In the data rows, 50 means zero.
Some points, one per row:
ndarray[63 39 46 55 39 41 51 42 61 61 41 47 37 36 54 35 54 55 57 30 65 52 63 65 67 38 53 43 43 56
        52 63 32 43 65 70 53 36 39 30 36 39 61 70 34 51 52 53 51 75 41 61 57 54 49 44 54 58 45 64
        40 42 47]
ndarray[65 58 57 54 56 61 66 32 55 63 57 54 66 32 51 33 57 33 59 54 39 49 46 52 53 63 28 44 38 44
        51 61 36 48 29 64 33 61 51 46 57 60 40 46 50 51 44 37 46 66 39 37 41 54 73 49 65 60 39 54
        31 64 44]
ndarray[34 41 62 44 59 63 38 58 45 42 43 45 47 65 57 70 60 48 45 58 39 42 53 40 38 63 57 40 64 39
        56 40 63 56 45 43 65 52 51 69 48 62 41 51 44 55 54 43 63 40 50 42 45 52 38 55 37 36 54 45
        55 48 51]
ndarray[65 38 46 60 53 48 48 42 55 62 41 52 42 39 63 38 60 44 55 32 68 61 55 51 66 42 54 43 49 58
        37 50 30 46 61 70 57 36 57 31 32 43 65 67 37 55 46 48 43 68 36 59 60 50 43 48 57 53 62 64
        32 44 34]
ndarray[47 47 55 49 57 52 42 67 59 47 40 36 47 51 55 56 53 62 33 61 58 47 55 38 47 30 62 47 44 36
        44 45 33 56 63 42 70 50 60 45 35 58 65 69 58 47 48 49 43 44 45 69 58 46 38 53 33 34 62 58
        59 40 54]
ndarray[64 50 41 58 58 62 45 31 57 52 43 55 45 44 61 35 55 32 58 54 50 48 48 42 53 69 60 45 49 58
        49 60 57 41 45 62 48 52 35 60 62 42 40 42 59 57 40 35 53 53 43 41 51 58 71 37 62 54 38 58
        33 62 29]
ndarray[34 59 44 39 58 45 40 64 61 35 60 56 53 70 55 68 55 62 34 54 33 45 40 38 51 45 54 34 65 44
        52 44 57 56 53 43 56 44 63 47 46 53 44 55 46 67 43 53 44 39 55 64 51 50 39 38 40 34 40 53
        64 60 62]
ndarray[63 73 53 58 54 54 52 31 57 57 44 36 40 37 58 48 52 31 57 36 43 56 51 43 42 64 53 51 55 57
        58 53 65 33 49 66 43 40 48 43 60 48 42 73 35 50 48 58 53 41 41 41 44 60 67 46 60 36 38 54
        52 47 49]
ndarray[48 48 45 54 49 42 42 59 49 40 44 40 53 50 61 57 58 56 41 60 50 45 58 45 57 33 62 39 53 45
        33 39 35 56 65 38 67 41 68 43 32 48 71 59 46 45 56 51 51 42 46 67 66 39 35 62 34 36 67 55
        61 47 64]
ndarray[45 59 41 43 59 48 62 41 42 35 54 36 73 55 63 66 55 57 48 65 34 42 57 39 40 51 43 42 50 35
        47 38 58 61 43 37 42 54 61 63 60 61 55 41 57 43 57 51 62 45 50 36 40 55 64 45 43 45 45 28
        62 55 66]
ndarray[41 44 44 60 59 57 34 62 63 47 40 60 56 67 63 45 52 62 53 47 67 44 43 40 38 54 55 46 55 40
        48 46 32 53 54 45 65 42 61 65 46 58 61 49 64 51 41 32 45 47 40 61 58 46 38 46 32 43 59 51
        43 40 50]
ndarray[39 60 58 44 59 44 47 66 45 46 48 51 49 62 58 66 63 61 58 59 35 46 50 40 40 40 49 39 63 34
        48 44 54 41 45 35 55 51 59 65 47 57 60 41 56 47 51 40 55 40 45 56 61 54 38 44 48 35 42 47
        64 42 65]
ndarray[32 38 62 56 59 65 40 48 54 49 44 45 47 67 50 52 64 57 49 63 39 56 59 45 41 40 60 45 53 40
        57 39 64 41 54 46 70 45 48 62 37 62 60 53 59 48 57 47 54 40 39 54 61 52 36 45 35 34 49 39
        57 37 49]
ndarray[53 58 46 58 58 42 62 62 54 41 43 34 47 66 47 69 53 63 45 39 41 44 63 38 40 32 44 39 57 44
        46 44 41 61 52 62 50 38 61 38 40 61 44 61 51 49 61 59 51 39 41 53 62 45 42 47 46 34 56 58
        61 46 66]
ndarray[65 39 38 59 43 59 45 53 60 55 43 47 35 45 55 35 54 41 56 32 53 49 65 45 45 59 61 40 47 62
        58 51 26 41 57 69 64 45 54 32 49 47 58 68 37 50 46 30 46 69 47 43 60 57 71 46 58 49 44 64
        33 48 44]
ndarray[65 59 36 46 23 43 73 44 57 42 48 60 39 36 44 57 31 59 53 49 65 53 63 63 68 29 26 55 63 63
        41 70 57 39 32 59 51 41 57 29 68 39 46 41 48 53 49 68 57 42 45 49 45 57 36 55 65 60 40 39
        49 50 66]
ndarray[56 45 47 45 56 53 48 69 58 34 47 44 66 64 39 37 54 62 57 68 67 41 53 35 39 38 36 45 48 35
        47 42 34 60 49 58 39 57 56 58 62 58 53 58 51 32 56 33 64 64 42 46 60 42 55 40 32 45 66 37
        55 51 58]
ndarray[36 50 62 39 59 36 51 48 49 47 52 39 62 64 53 72 57 58 48 51 62 44 45 60 42 48 26 53 47 49
        54 40 65 61 56 63 36 37 53 54 38 49 36 68 43 38 53 68 55 39 58 44 61 56 35 46 35 41 48 41
        64 41 64]
ndarray[47 62 43 30 23 55 45 64 62 67 68 40 36 48 30 42 38 48 57 38 32 54 57 53 44 52 49 58 47 35
        47 68 33 59 54 42 50 56 60 54 72 45 52 33 53 47 72 69 33 53 67 64 42 54 46 40 63 35 62 58
        63 45 31]
ndarray[66 47 31 60 47 57 62 49 50 63 39 49 40 34 54 36 37 54 57 38 67 56 52 42 56 60 56 44 42 69
        34 58 26 50 60 65 45 36 58 34 38 43 58 71 41 48 48 38 62 64 37 44 58 41 61 55 65 42 60 56
        31 53 57]
ndarray[41 60 45 26 37 65 42 61 60 66 66 51 38 50 33 38 29 54 59 50 41 55 45 68 61 68 34 54 29 40
        56 51 52 59 45 33 34 58 52 67 70 43 47 33 65 63 54 54 55 68 72 56 36 37 64 42 63 45 57 34
        59 37 27]
ndarray[66 41 37 60 48 65 37 41 61 61 46 47 40 47 57 36 49 44 56 39 56 58 58 44 63 55 60 42 52 53
        55 58 30 47 61 68 47 56 42 29 44 46 62 63 55 45 39 31 42 72 45 60 47 57 53 38 61 41 40 63
        31 58 40]
ndarray[57 62 57 39 36 41 73 40 30 51 48 60 46 33 41 68 48 59 51 39 67 60 62 67 76 33 25 53 48 64
        32 54 65 50 59 50 37 35 42 34 61 38 41 46 41 40 46 69 55 40 60 61 61 45 34 58 50 69 56 26
        52 44 65]
ndarray[58 54 46 56 59 67 35 35 52 57 44 60 35 43 60 33 65 25 59 39 41 56 54 46 46 58 47 51 49 55
        67 50 57 47 58 62 52 41 35 53 48 56 47 70 59 65 46 36 55 55 44 38 47 62 60 38 53 52 39 63
        36 44 32]
ndarray[47 48 56 52 59 42 38 48 49 33 50 51 53 60 63 71 59 61 49 54 54 45 50 48 40 36 47 55 55 34
        47 46 58 58 54 35 47 34 61 67 37 57 48 39 54 42 44 67 36 40 50 54 63 53 36 53 30 46 59 46
        61 56 66]
ndarray[34 42 68 42 59 43 68 61 31 30 57 56 64 57 52 67 56 54 45 60 32 41 35 44 39 46 56 53 55 40
        45 42 64 60 36 33 46 62 49 65 60 61 54 36 46 47 56 46 40 44 59 52 59 48 51 60 38 43 51 31
        59 53 64]
ndarray[63 65 33 47 23 35 73 56 40 53 47 47 40 38 40 53 35 55 52 33 65 71 61 57 75 31 25 51 47 70
        46 76 53 34 38 61 41 37 46 30 71 45 42 42 46 49 48 65 59 39 54 52 52 59 35 58 56 56 54 56
        43 57 67]
ndarray[29 43 54 25 37 69 38 38 56 65 66 51 36 46 35 39 43 46 58 38 43 55 52 71 66 68 50 65 49 49
        64 44 36 52 60 39 55 46 48 60 49 43 64 36 55 67 63 64 45 49 59 60 33 54 36 71 67 34 50 38
        61 42 27]
ndarray[28 48 68 56 59 39 54 65 36 33 63 48 70 60 65 66 60 60 34 59 40 42 39 41 41 42 56 50 55 41
        50 42 54 63 36 32 42 56 55 65 55 60 51 36 59 42 62 38 50 44 54 48 42 45 60 55 31 61 40 46
        43 57 57]
Then 12 other points, each followed by its number:
ndarray[38 53 63 49 59 40 39 45 39 47 48 41 60 67 55 69 58 61 39 60 60 42 48 49 42 34 39 51 60 48
        35 46 58 54 64 42 55 43 64 54 38 55 58 58 36 32 48 68 43 40 47 52 64 34 34 62 31 55 61 50
        57 42 67] 0
ndarray[58 51 53 43 28 45 64 37 54 36 61 53 50 55 55 49 39 44 53 65 37 45 34 47 73 46 41 59 55 70
        50 49 64 48 26 37 44 60 31 47 72 33 41 34 67 63 46 45 66 42 43 61 55 50 38 60 60 74 51 25
        54 67 48] 1
ndarray[38 51 51 43 59 39 42 51 37 50 44 40 55 59 63 70 52 58 37 56 62 43 56 46 40 43 41 59 59 37
        36 46 60 59 60 46 47 51 59 55 39 53 39 41 45 40 58 69 44 39 47 54 65 56 35 50 29 52 69 52
        65 45 66] 2
ndarray[65 46 31 61 30 54 37 51 62 61 47 50 43 43 53 36 61 39 57 56 54 48 62 39 57 47 58 33 49 57
        56 52 31 42 55 69 63 54 37 30 47 38 62 63 46 51 38 41 55 75 42 52 53 59 65 38 51 53 43 63
        39 62 37] 3
ndarray[62 49 35 45 57 45 56 70 59 50 41 45 66 58 42 40 52 63 47 60 69 43 65 33 41 49 41 40 40 35
        46 42 41 51 59 53 60 41 68 60 50 56 66 52 61 38 40 34 56 50 45 36 48 59 52 48 35 40 49 49
        52 51 64] 4
ndarray[36 54 59 52 59 38 36 64 46 42 43 62 57 68 62 49 52 57 42 67 36 41 42 38 40 64 61 42 53 42
        50 44 63 50 34 42 52 60 51 61 64 60 48 36 48 58 44 44 60 40 53 56 51 50 50 37 39 52 55 35
        56 58 47] 5
ndarray[65 54 41 58 26 38 59 58 45 44 45 62 36 38 52 38 38 53 52 47 63 72 59 69 79 29 30 44 42 72
        35 64 37 38 46 55 59 48 44 30 66 40 68 43 47 53 39 60 51 42 50 70 59 46 34 53 62 72 53 45
        33 38 62] 6
ndarray[64 47 45 54 59 63 50 36 44 65 40 63 48 36 63 37 53 44 57 45 32 60 54 60 40 58 54 40 59 68
        56 51 57 38 35 68 42 60 37 53 59 42 56 68 37 58 41 38 49 49 47 40 43 48 53 38 59 40 38 64
        47 44 55] 7
ndarray[65 44 40 56 59 41 66 31 43 65 41 47 41 33 60 55 54 39 58 37 61 54 50 61 62 47 28 62 44 66
        51 66 58 50 64 68 35 45 35 43 47 43 52 59 34 38 42 64 29 43 38 55 57 60 47 47 49 64 54 61
        50 40 54] 8
ndarray[27 51 68 50 59 46 60 59 42 35 52 48 60 63 59 68 60 53 43 50 43 41 35 40 42 48 54 49 60 43
        52 40 61 61 32 35 53 38 57 67 36 59 41 57 45 50 67 57 58 40 54 56 46 35 39 58 36 41 49 45
        65 45 65] 9
ndarray[62 46 58 37 24 44 71 55 35 45 52 51 40 32 56 35 59 57 51 54 62 47 45 69 79 29 44 40 46 71
        36 66 42 38 49 55 61 51 49 30 46 48 56 49 46 55 45 64 59 43 39 70 56 33 34 61 60 72 60 32
        36 48 66] 10
ndarray[35 44 59 46 59 45 40 59 42 31 45 49 66 48 57 69 62 60 32 64 37 42 41 42 39 49 60 57 53 56
        34 40 64 47 53 35 48 48 58 62 37 62 50 45 42 53 71 63 53 39 57 51 47 54 39 63 42 45 53 41
        63 42 60] 11
Which of these numbered points is nearest to each point below, looking only along the 2 directions in which the first points spread most? Its number follows each.
ndarray[27 45 64 43 59 56 48 59 35 34 54 58 60 60 52 70 66 61 35 56 50 43 36 36 41 50 55 51 60 39
        48 39 58 55 32 36 53 55 58 64 48 60 40 45 55 54 57 65 54 39 49 39 59 48 42 53 35 43 51 37
        63 47 66] > 9
ndarray[63 52 38 54 30 35 58 57 41 42 42 50 47 30 39 40 41 57 55 49 68 71 63 72 79 30 28 56 50 64
        39 57 47 44 49 58 64 32 61 31 60 38 45 53 41 42 41 70 58 43 41 65 52 52 34 49 62 63 56 51
        35 51 65] > 6
ndarray[45 48 35 30 22 50 47 61 63 66 72 46 41 41 26 35 28 59 58 58 58 52 50 59 59 51 37 64 50 39
        64 46 29 56 60 37 39 52 55 66 67 39 45 34 68 57 46 55 50 77 54 55 45 45 64 51 67 46 74 30
        48 49 31] > 10
ndarray[41 60 61 47 54 37 44 55 43 35 41 42 49 61 56 71 60 63 43 41 43 49 50 45 44 41 58 43 55 52
        53 44 62 41 49 48 52 38 60 56 42 61 38 60 41 48 70 66 55 39 63 50 49 54 36 58 29 34 42 58
        65 36 66] > 0
ndarray[36 49 65 56 59 39 38 59 44 31 53 57 64 57 53 72 56 55 36 54 35 41 41 39 40 41 57 42 51 37
        47 39 64 58 33 35 39 61 51 62 53 62 47 34 59 52 52 38 43 52 70 48 51 42 66 55 43 71 49 45
        57 59 56] > 11
ndarray[37 55 62 36 59 44 48 40 33 41 41 38 64 61 55 72 54 60 46 51 52 47 53 49 40 47 41 65 55 51
        41 51 62 42 60 52 38 45 53 61 46 49 36 66 39 40 64 68 56 39 61 43 62 59 38 55 32 38 41 48
        66 37 63] > 2
ndarray[28 53 68 47 59 50 55 62 42 32 62 37 66 61 61 70 53 50 48 64 45 43 35 40 38 42 55 44 60 40
        38 41 63 52 35 33 55 53 59 65 44 62 56 34 57 47 52 46 53 47 50 41 52 43 56 64 39 42 48 44
        65 42 62] > 9
ndarray[65 43 37 61 35 48 36 50 59 54 46 52 40 52 61 39 51 35 51 46 68 51 66 38 62 57 61 33 48 62
        60 49 29 41 58 69 65 55 53 29 44 43 61 65 48 51 38 38 39 56 41 60 41 54 60 52 63 54 42 62
        28 57 37] > 3
ndarray[56 40 62 49 59 48 49 67 33 39 57 56 66 62 46 47 44 57 42 67 38 41 46 42 41 54 48 36 40 35
        42 40 50 58 38 39 35 63 67 64 54 54 55 38 70 49 41 43 56 68 62 40 48 45 62 42 44 63 49 25
        64 66 50] > 0
ndarray[51 60 33 57 58 46 56 61 54 35 43 43 49 62 55 70 44 63 42 48 36 42 66 35 44 30 39 45 64 34
        37 48 60 51 39 44 59 57 67 52 63 54 52 36 50 49 65 41 48 48 50 52 61 43 42 56 34 36 56 59
        52 57 66] > 0
ndarray[63 67 46 36 44 54 47 60 35 34 42 64 60 62 31 40 46 59 55 62 43 63 35 58 66 57 32 62 49 58
        48 50 64 44 28 33 47 58 33 53 72 38 43 35 54 61 37 56 62 40 57 42 41 55 43 44 61 74 44 34
        54 68 45] > 1
ndarray[46 36 65 43 59 46 42 42 31 35 44 57 64 68 55 65 44 54 54 67 48 41 33 46 43 57 45 50 41 41
        37 39 60 51 50 43 41 54 54 66 55 56 38 47 42 45 56 68 53 41 56 52 55 51 51 47 37 66 58 28
        65 64 60] > 2
ndarray[40 53 61 41 59 58 69 68 58 30 45 42 72 61 39 64 55 61 49 65 45 42 60 55 44 49 49 40 59 55
        48 42 61 47 27 39 37 51 53 58 44 46 39 67 60 55 47 46 55 41 45 33 46 32 45 55 43 34 51 39
        61 46 66] > 2
ndarray[65 49 57 53 58 56 63 35 57 63 50 60 37 54 61 37 64 33 59 45 31 63 48 58 44 42 51 34 47 55
        59 61 42 52 45 56 46 60 35 49 66 54 48 63 46 61 52 35 34 48 43 47 30 63 69 37 52 42 38 61
        38 49 37] > 7
ndarray[58 42 41 54 38 39 34 70 61 35 42 46 51 64 53 55 51 61 40 64 56 47 55 33 49 42 62 34 47 35
        56 42 37 48 53 48 66 55 62 34 47 41 65 63 63 46 46 33 62 56 47 45 65 53 40 55 35 41 70 63
        49 49 55] > 4
ndarray[32 51 61 22 24 52 57 55 61 67 75 41 45 53 35 37 42 60 45 49 30 55 57 68 46 63 34 71 36 44
        59 61 55 61 48 34 35 54 54 60 65 43 48 34 62 51 70 56 44 71 66 39 33 36 54 50 65 39 55 39
        66 47 29] > 1
ndarray[52 50 46 59 39 50 33 70 58 36 43 44 47 65 50 53 62 62 48 60 63 47 67 35 48 51 62 33 54 37
        54 39 44 53 47 44 64 49 66 36 42 49 72 64 61 36 44 35 50 52 48 61 57 32 38 50 41 38 54 49
        47 47 62] > 4
ndarray[43 50 53 51 46 61 66 57 37 52 52 48 68 51 32 36 35 41 56 66 45 52 44 41 63 51 30 49 60 67
        54 57 64 41 26 37 49 56 34 60 72 58 36 35 56 66 43 40 62 39 47 50 48 53 38 46 63 73 47 27
        56 58 54] > 1
ndarray[27 58 64 52 59 46 45 66 31 36 50 43 66 68 57 62 55 55 39 61 34 44 50 46 40 44 54 47 51 39
        38 44 64 62 30 33 51 60 51 66 49 62 39 33 61 49 55 41 41 51 58 39 44 47 64 53 34 58 60 52
        61 55 54] > 9
ndarray[51 38 43 60 40 44 33 69 50 46 53 41 51 58 42 53 51 62 28 59 64 43 54 37 45 62 62 35 52 35
        58 48 33 54 44 55 68 44 64 42 40 40 71 62 70 45 42 31 64 55 48 60 58 35 39 57 35 40 66 56
        48 64 59] > 4
ndarray[62 43 42 49 21 37 51 62 47 44 46 53 44 33 48 38 46 48 53 45 70 71 51 71 79 31 27 62 59 67
        34 73 36 34 50 59 63 36 42 30 57 49 56 47 42 50 43 69 50 45 45 67 58 39 34 64 51 69 53 58
        43 42 64] > 6
ndarray[40 56 47 53 58 40 38 62 30 47 47 40 63 58 61 67 44 63 42 59 57 41 60 50 41 32 43 45 54 38
        36 49 62 48 63 42 57 38 62 54 44 57 44 45 49 31 45 68 42 41 54 55 63 51 36 53 36 53 69 46
        63 52 66] > 2
ndarray[44 59 62 50 58 36 46 35 31 34 47 61 49 62 52 73 59 61 45 55 41 42 49 45 40 49 45 68 60 46
        39 48 62 53 57 56 48 38 50 53 48 49 36 63 38 60 52 70 63 39 52 39 62 35 37 55 32 39 59 46
        62 43 64] > 2
ndarray[28 43 60 50 59 47 49 62 35 32 56 42 72 49 53 66 49 50 40 61 41 46 38 36 40 47 60 42 55 38
        43 40 56 61 33 33 56 59 53 66 47 62 51 33 73 56 66 50 39 45 56 44 54 42 69 53 39 57 45 47
        59 53 62] > 9
Now 12 new points, numbered from 0 again:
ndarray[27 45 68 54 59 39 47 62 44 30 58 58 60 58 50 68 62 48 36 58 54 42 41 55 42 45 60 48 62 41
        43 38 65 58 49 35 50 56 56 67 37 60 41 51 56 45 66 61 56 41 44 38 55 35 39 49 39 54 47 34
        51 46 63] 0
ndarray[62 60 53 48 54 40 61 31 33 64 42 43 48 35 49 59 51 60 57 32 50 59 46 64 53 53 42 67 47 70
        42 64 59 38 58 71 34 43 38 45 40 43 36 66 38 43 49 70 44 41 53 42 57 63 45 41 59 56 39 52
        57 36 57] 1
ndarray[56 47 38 58 55 61 53 33 56 60 42 58 39 39 57 51 53 46 57 36 32 63 58 43 43 51 60 44 49 68
        50 73 55 26 43 62 37 58 41 45 53 49 50 58 41 66 41 44 44 46 54 58 65 64 48 44 59 34 38 63
        42 50 38] 2
ndarray[27 51 36 27 32 62 47 59 59 65 79 58 40 44 37 42 53 54 54 43 31 63 54 69 50 48 49 53 47 37
        59 56 55 51 49 36 43 63 50 60 66 46 60 35 49 70 56 63 44 47 72 64 37 55 42 40 64 34 43 34
        59 46 29] 3
ndarray[36 58 63 43 52 36 47 62 58 31 46 42 48 69 43 72 56 52 40 51 42 42 43 38 40 55 62 53 51 37
        56 46 62 55 36 47 58 45 61 64 48 62 40 69 52 49 63 53 58 39 54 43 55 40 40 53 34 35 45 53
        63 40 64] 4
ndarray[32 56 67 52 59 53 42 61 42 32 57 43 38 50 54 68 56 60 42 67 38 42 45 36 40 51 48 60 51 36
        43 40 58 60 36 32 42 58 43 59 39 62 52 42 59 46 68 51 45 43 65 67 60 50 48 55 42 46 45 48
        61 42 64] 5
ndarray[56 38 44 58 47 50 34 69 61 39 45 40 55 69 48 50 46 61 33 61 68 45 56 34 46 53 62 34 49 46
        54 51 34 50 39 50 64 54 61 40 42 57 70 62 55 44 45 33 58 47 46 62 47 44 34 60 30 39 65 60
        43 57 55] 6
ndarray[56 62 62 55 59 65 64 40 48 55 54 51 45 36 63 52 49 24 56 35 43 46 34 43 43 41 49 59 60 55
        56 44 65 45 55 46 48 61 29 45 35 62 39 58 42 53 53 42 46 59 44 39 51 56 73 65 61 52 38 60
        41 55 28] 7
ndarray[56 61 49 61 59 57 60 33 33 44 42 49 53 45 61 44 59 27 55 43 51 42 40 67 39 60 51 60 44 66
        54 44 62 55 45 50 36 58 33 54 46 51 48 36 46 56 61 38 41 61 58 37 38 57 73 41 62 71 38 62
        39 51 35] 8
ndarray[60 48 39 59 59 54 66 33 50 60 45 42 45 45 63 37 56 33 59 62 32 60 47 60 43 44 51 35 49 64
        51 64 38 56 54 54 55 60 51 38 56 53 60 51 41 65 43 34 40 58 50 47 48 60 72 36 58 39 38 63
        44 39 35] 9
ndarray[30 67 60 48 58 42 47 38 46 40 43 45 55 58 51 73 62 59 35 48 41 46 34 56 46 47 49 66 50 59
        41 48 62 50 61 60 50 39 59 61 40 58 36 65 36 51 52 68 50 39 54 37 57 54 35 47 32 36 53 40
        66 47 65] 10
ndarray[66 53 30 60 41 41 66 48 59 65 41 58 57 32 42 38 43 51 57 37 61 66 50 37 53 52 57 43 38 66
        59 56 45 51 57 70 53 54 55 29 43 34 50 70 43 37 37 36 60 53 39 40 40 53 70 59 60 54 44 60
        31 47 54] 11
Which of these numbered points is nearest to each point below, looking only along the 2 directions in which the first points spread most? Its number follows each.
ndarray[52 39 39 60 47 41 33 69 59 42 40 44 56 66 43 58 60 60 48 56 54 45 57 34 44 54 62 36 42 36
        52 45 41 56 52 45 70 43 63 37 44 47 53 67 71 47 39 42 56 53 56 53 60 33 39 55 33 47 47 60
        46 60 59] > 6
ndarray[43 42 56 54 58 46 36 65 44 32 42 47 56 59 54 68 44 59 24 43 66 41 44 34 40 47 62 55 56 36
        39 42 49 63 63 39 57 50 68 53 38 55 44 43 49 42 56 55 57 51 45 62 52 35 41 64 44 54 71 61
        48 48 58] > 4
ndarray[30 45 55 53 59 48 36 56 54 40 42 51 44 67 49 64 66 59 45 55 46 46 41 34 39 64 62 41 55 40
        59 42 60 58 47 41 47 55 62 61 49 60 47 54 58 42 60 44 55 39 50 50 49 59 40 60 34 36 46 41
        46 48 65] > 4
ndarray[52 47 49 51 59 48 59 59 54 37 46 51 68 64 50 65 50 62 51 56 36 56 47 38 43 50 42 35 62 42
        45 40 58 63 56 44 42 47 66 64 44 61 39 49 61 55 44 52 58 39 55 40 46 33 38 49 45 34 40 31
        63 54 62] > 5
ndarray[62 53 62 60 59 59 51 33 50 63 46 61 34 35 56 48 43 26 57 36 43 48 46 42 46 60 60 61 59 57
        42 48 58 54 53 53 37 59 29 47 55 53 37 43 48 49 61 54 44 44 47 43 49 61 65 38 63 56 40 58
        46 44 53] > 8
ndarray[37 60 42 27 22 55 47 60 64 65 74 39 34 37 30 37 55 56 43 38 59 71 52 68 74 42 55 64 50 53
        54 50 34 54 63 37 59 39 61 34 48 31 62 54 42 53 52 70 45 56 68 69 38 36 35 55 63 36 56 60
        52 31 45] > 1
ndarray[66 65 48 50 54 46 61 34 32 62 42 44 41 30 52 60 34 51 57 39 67 56 57 69 56 37 43 58 49 59
        49 71 45 48 65 66 43 26 51 29 37 37 41 65 35 51 56 68 42 55 45 40 58 53 38 49 63 57 43 63
        37 46 59] > 1
ndarray[60 44 51 59 56 61 44 35 59 61 41 62 42 53 59 33 57 34 59 30 45 60 43 59 44 47 45 53 57 70
        56 51 57 56 59 68 56 40 39 51 33 39 49 71 38 58 44 35 46 42 39 50 45 63 43 48 54 41 45 63
        50 46 53] > 9
ndarray[35 48 59 44 59 59 57 64 50 40 54 42 59 64 43 63 59 61 54 67 37 42 57 49 40 49 41 35 55 34
        48 44 48 56 38 35 39 46 61 67 53 59 40 61 71 42 61 40 62 45 52 31 47 44 49 46 45 38 48 28
        59 58 66] > 5
ndarray[41 45 37 38 21 60 33 61 63 64 62 40 34 58 28 37 37 53 39 41 62 54 65 62 57 66 61 52 41 42
        70 40 31 47 52 38 66 45 64 41 58 39 60 39 57 51 47 59 59 70 59 71 36 36 49 69 59 38 64 60
        44 48 31] > 8
ndarray[58 38 44 57 55 44 38 70 57 40 45 40 44 58 46 57 57 61 36 65 60 43 65 33 47 40 62 34 60 35
        56 40 38 51 48 49 62 43 67 32 48 53 63 60 57 43 46 40 60 45 56 56 51 38 54 43 31 52 54 61
        52 51 62] > 6
ndarray[52 61 53 38 59 42 44 43 32 56 41 47 52 61 59 69 57 62 49 43 63 46 49 54 42 31 42 64 46 40
        38 46 62 48 63 60 53 40 63 54 45 51 47 58 37 34 50 68 33 40 47 64 62 45 34 62 30 43 61 40
        64 47 66] > 10
ndarray[51 51 44 61 59 60 43 52 60 53 40 56 45 44 43 41 61 35 57 58 44 43 48 43 58 65 57 36 60 63
        58 46 55 45 48 57 44 54 30 67 60 54 42 42 52 63 43 41 51 42 42 36 42 63 71 40 45 57 38 56
        47 60 30] > 7
ndarray[27 56 57 34 45 64 42 34 48 66 63 51 40 44 35 67 38 48 55 41 46 58 51 71 59 61 49 71 56 55
        64 42 57 59 55 40 46 40 33 64 55 40 36 36 46 67 63 70 55 49 41 50 33 54 36 60 63 34 57 34
        62 42 34] > 3
ndarray[66 38 36 60 49 44 51 47 59 63 39 56 36 37 55 42 59 29 57 41 64 47 58 60 65 49 52 51 51 60
        39 60 39 39 63 68 59 45 46 33 44 47 60 71 39 40 55 53 37 53 37 63 60 55 54 47 61 54 43 63
        27 31 42] > 11
ndarray[49 38 46 58 50 46 38 70 59 33 40 43 47 63 48 48 55 59 29 60 59 42 59 36 49 51 62 33 54 37
        43 45 31 50 57 51 70 49 62 49 34 58 67 47 60 48 45 46 56 55 48 68 54 33 41 59 34 51 60 62
        47 49 62] > 6
ndarray[65 52 62 60 58 51 36 35 46 57 44 53 44 54 53 34 59 34 59 54 44 42 46 44 40 65 57 49 35 53
        52 66 61 41 52 57 44 53 37 59 66 45 54 47 49 61 42 33 55 45 59 43 35 61 72 41 48 66 38 48
        34 62 37] > 7
ndarray[63 51 42 57 39 52 63 40 58 62 40 47 40 36 50 41 62 54 57 33 66 73 55 45 62 44 53 40 49 64
        41 64 28 50 65 70 59 45 44 29 34 41 68 71 35 44 49 57 35 61 39 52 54 52 53 46 56 43 42 64
        31 46 44] > 11
ndarray[40 35 67 56 59 57 33 61 41 44 43 46 55 65 63 52 55 54 46 67 35 49 33 42 43 62 56 41 56 37
        56 39 52 45 41 38 50 52 52 69 55 60 61 35 45 52 50 37 61 49 46 51 45 55 47 51 38 52 45 48
        64 62 56] > 4
ndarray[34 50 59 59 59 47 44 48 53 37 45 45 55 63 39 65 59 60 44 55 55 42 48 41 40 66 58 40 61 39
        56 41 60 54 45 39 47 46 48 69 41 62 56 67 52 53 65 34 63 39 48 54 48 54 40 50 29 36 48 47
        53 43 59] > 4
ndarray[49 34 42 58 43 41 36 70 58 34 48 52 54 66 61 43 52 61 36 59 63 42 44 34 44 48 62 34 48 37
        52 42 36 45 51 48 70 54 66 45 41 49 59 50 63 36 48 36 58 69 48 65 63 34 39 53 41 48 65 52
        55 62 54] > 6
ndarray[30 42 63 52 59 47 58 52 50 28 65 45 69 58 55 72 62 49 41 57 36 41 48 43 40 56 61 51 59 47
        38 40 56 61 46 35 44 57 46 65 48 60 44 38 41 49 68 51 56 42 50 41 45 46 45 40 43 46 47 48
        66 53 60] > 5
ndarray[61 52 46 59 59 52 44 40 53 61 47 53 36 52 53 34 54 34 59 64 34 47 43 38 42 60 59 48 60 50
        56 50 58 48 43 60 37 60 39 60 62 47 46 41 54 59 52 33 58 62 43 32 42 61 73 40 52 54 38 56
        40 53 48] > 7
ndarray[62 48 45 59 58 55 41 32 57 54 46 50 45 47 58 38 61 48 59 54 37 44 40 45 40 64 61 48 54 60
        55 61 60 45 41 54 40 62 29 59 53 47 48 39 38 65 45 41 57 59 54 41 46 61 65 40 59 53 38 53
        41 58 30] > 7
